128 stands for zero in the data rows.
Some points, each followed by its number:
[110 160  63 123  84 119 139 126  47 213 168  89  38 109 129  95  76 128
 160  88  92  93 158 104] 0
[137 129 121 160 153 101 119 122 111 127 105 110 109 112 102 144 136 148
 135 136 124 150 157 152] 1
[138 177 127 176 136 152 151 140 105 137 113  73  74  90 157 131 124 177
 137 118 128 129  61 118] 2
[133 131 153  60 156 149 122 138 147 136 106 158 122 103 152  86 133  91
 114 134 145 141 120 147] 3
[129 141 141  80 127 169 109 127 156 138 147 135 159 154  97  90 121 107
 119 124 124 135  96 113] 4
[160 138 158 131 169 162 130 132 156 121 144 142 177 154 135 140 191 114
 136 141 132 165  87  95] 5
[108 160  92 187  85  98 135 155 123 135 119 107  56 141 166 136 117 187
 159 128 175 135 145 163] 6
[147 103  86  97 136  21 114 119  54 126 117 131 155 131  66 119  85 148
 108 151  96 135 205 127] 7
[125 121 134 104 113 126 117 127 144 110 128 151 143 139 134 116 132 129
 116 132 156 134 119 122] 8
[ 83 106 155 132 139 104 133  95 143 107 138 171 187 163 123 136 116 159
  87 134 135 136 146 144] 9
[138 132 136  66  94 175  96 149 179 108 144 143 215 145  96  57 115  65
  95 160 128 115 130 107] 10
[148 118 144  56 127 164 124 142 171 103 149 141 153 145 127 101 160  59
 113 137 116 133  76 107] 11
[132 134 126 128 139 133 129 136 136 109 109 123 120 116 146 136 130 116
 114 140 164 128 102 142] 12
[148 114  91 109 169  65 143 113  97 107 105 195 142 146 116 151 134 142
 119 157 200 145 233 158] 13
[ 91 125 146  72 128 165 120 142 217 118 137 162 136 144  89  96 121  93
  95 142 155 121 121 136] 14
[127 111 131  98 140 158 100 147 158 122 118 152 119 133 137 102 157  90
 110 127 166 132 137 129] 15
[173 118 173 128 128 165 135 126 149 112 130 150 154 120 145 155 146 128
 122 124 100 157  76 120] 16
[ 91 121 155 121 102 164 143 139 125 151 164 131 134 134 142 127 125 107
 143  95 115 112 115 103] 17
[138 142 139 185 154 133 147 123 122 125 136 115 149 101 137 161 134 175
 141 106 107 114 106 109] 18
New points follow, each followed by the numbers of its three nearest points above by angle, nearest first.
[112 141 105 190 126 151 154 150  89 158 135  84  85 106 144 148 104 162
 170  85 103 106 117 121] 2 0 18
[122 136 127 171 129 132 121 152  83 163 134  85  78 125 129 140 124 156
 178 102 105 108 135 135] 0 2 6
[136 144 127 100 118 170 115 147 163 144 108  71 110  92 121  99 135 114
 121 110 129  93  55 128] 2 4 11
[105 119 147 123 122 111 139 131 148 133 148 172 155 132 149 136 130 126
 145 122 123 115 143 143] 9 17 8
[149 131 134 130 152 119 123 130 142 118 143 167 107 137 156 151 147 119
 127 136 193 138 142 139] 13 12 15
[132 121 115 155 143 114 130 119 102 135 135 131 152 153 114 179 137 147
 184 132 105 131 147 120] 18 1 7
[139 108 153 103 151 135 120 127 163 121 116 144 144 133 115 124 140 103
  97 158 153 150 105 136] 14 11 15
[121 115 140 130 112 127 126 133 131 148 131 144 132 132 110 118 117 151
 106 121 119 136 130 122] 9 4 7
[104 128 152  84 114 153 105 130 155 110 137 141 182 137 109  76 127  90
  86 149 106 130 127 142] 10 4 14
[108 141 138 218 162 121 129 159 112 117 109 140  90  94 165 184 169 167
 149 114 181 121 135 176] 6 1 18
[132 143 132 191 110 106 142 103 130 162 139 100 114 131 113 138 138 186
 168  98 100  76 116 109] 18 2 0
[164 115 149  84 136 121 114  92 131 111 113 145 175 154 106 107 150 131
  93 150 118 139 137 114] 10 8 4
[108  99 118 158 126  97 141 104  94 124 125 138 177 142 100 157  82 162
 127 121  68 125 155 107] 7 9 18
[116 134 125 123 103 175 133 141 141 152 158  99 111 122 130 107 110 114
 132 109 109 115 110 111] 17 0 4
[148 110 135 113 115 109 136  86 129  93 118 137 158 141 113 128 152 156
 108 132 114 129 126 129] 9 8 7
[114 127 110  96 142 105 125 107 136 129 110 117 130 124 125 118 121 123
 114 142 106 139 134 145] 7 3 1
[154 125 115  92 121  83 123  94  94 138 123 140 140 149 119 143 115 136
 130 154 120 135 162 124] 7 13 1
[135 117 125 132 118 122 128 122 113 117 125 127 139 147 124 143 123 132
 130 126 125 119 135 122] 7 9 13
[ 90 109  84  51 107  70 104 139 172 141 131 199 105 153 149 101 117 113
 109 127 196 154 210 154] 13 8 15
[147 133 109 116 129 148 133 132 129 140 141 102 123 136 111 106 103 112
 121 135 135 117 113 120] 4 10 0
[118 125 133 143 145 123 122 126 140 129 148 173 166 142 130 123 136 131
 125 113 127 118 145 138] 9 13 8
